Look-ups in named tables: a row name and a column name give one cell, copied from the table.

gadide
          rol  vitiki  pufo  razi
neven    5.35    6.76  2.46  5.83
givov    7.46    5.95  6.43  5.94
zuzulat  7.47    5.78  6.78  5.87
nak      4.04    6.77  0.95  5.57
tofur    7.60    5.50  7.45  5.79
gosa     4.07    6.61  1.23  5.51
kom      3.94    6.44  1.42  5.42
favidok  3.97    3.64  6.55  4.34
zogumon  7.62    5.76  6.99  5.90
rap      7.70    5.63  7.35  5.86
kugav    3.73    3.66  6.23  4.29
sisome   4.73    6.94  1.37  5.77
dusat    7.08    6.10  5.70  5.92
setaf    4.14    3.60  6.87  4.36

setaf, pufo -> 6.87
givov, rol -> 7.46
rap, razi -> 5.86
setaf, razi -> 4.36
favidok, pufo -> 6.55
favidok, vitiki -> 3.64
sisome, razi -> 5.77

Table diror
|  | nital | visi | bizaga |
|---|---|---|---|
| fufim | 178 | 56 | 86 |
| nog | 191 | 74 | 79 |
| rol | 179 | 47 | 85 |
| zevogog | 177 | 216 | 93 |
| gudi | 172 | 83 | 91 |
| digino | 154 | 213 | 106 |
| big | 67 | 178 | 153 |
| zepupet | 55 | 169 | 159 |
| mam | 54 | 138 | 158 |
| pepet | 60 | 189 | 157 |
| mel | 175 | 109 | 90 |
| lov | 167 | 211 | 99 |
| detiki | 141 | 218 | 113 |

mam, nital: 54
nog, nital: 191
rol, bizaga: 85
fufim, bizaga: 86
big, bizaga: 153
mel, visi: 109
big, nital: 67
mam, visi: 138
gudi, visi: 83
zevogog, bizaga: 93
lov, bizaga: 99
zepupet, nital: 55
gudi, bizaga: 91
detiki, nital: 141
detiki, visi: 218
fufim, nital: 178
nog, visi: 74
mam, bizaga: 158
digino, nital: 154
gudi, nital: 172
Which row has the largest nital? nog

Table nad
|  | suz | vis | zuvolu | fenaf | fogutil | pagidon |
|---|---|---|---|---|---|---|
| dud | 154 | 29 | 107 | 29 | 235 | 189 |
| fibunar | 201 | 139 | 80 | 139 | 201 | 202 |
| les | 47 | 72 | 108 | 72 | 114 | 242 |

What is the fenaf of les in nad? 72
What is the suz of dud in nad? 154
What is the pagidon of les in nad? 242
What is the vis of les in nad? 72
What is the pagidon of dud in nad? 189
What is the fenaf of dud in nad? 29
What is the zuvolu of fibunar in nad? 80
What is the pagidon of fibunar in nad? 202
What is the zuvolu of dud in nad? 107
What is the fogutil of les in nad? 114
What is the zuvolu of les in nad? 108
What is the fenaf of fibunar in nad? 139
What is the suz of les in nad? 47
What is the fogutil of fibunar in nad? 201
What is the suz of fibunar in nad? 201
What is the fogutil of dud in nad? 235
What is the vis of fibunar in nad? 139

zenuli
|  | reg | bur | kul | det | tezos |
|---|---|---|---|---|---|
| tok | 192 | 188 | 191 | 126 | 55 |
| rakor | 83 | 186 | 58 | 63 | 60 |
| gipoto | 194 | 62 | 191 | 180 | 151 |
| ramum | 58 | 159 | 55 | 196 | 193 |
| dar | 194 | 190 | 122 | 59 | 57 |
| bim | 188 | 70 | 196 | 59 | 56 |
| duvop | 185 | 183 | 188 | 178 | 191 |
| liv | 179 | 55 | 194 | 77 | 70 |

What is the det of duvop in zenuli?
178
What is the det of dar in zenuli?
59
What is the kul of dar in zenuli?
122
What is the bur of ramum in zenuli?
159
What is the bur of bim in zenuli?
70
What is the tezos of liv in zenuli?
70
What is the tezos of dar in zenuli?
57
What is the reg of liv in zenuli?
179
What is the det of ramum in zenuli?
196
What is the reg of ramum in zenuli?
58
What is the tezos of ramum in zenuli?
193
What is the kul of rakor in zenuli?
58
What is the kul of gipoto in zenuli?
191
What is the tezos of gipoto in zenuli?
151
What is the reg of tok in zenuli?
192
What is the bur of gipoto in zenuli?
62
What is the bur of dar in zenuli?
190
What is the tezos of bim in zenuli?
56
What is the kul of ramum in zenuli?
55

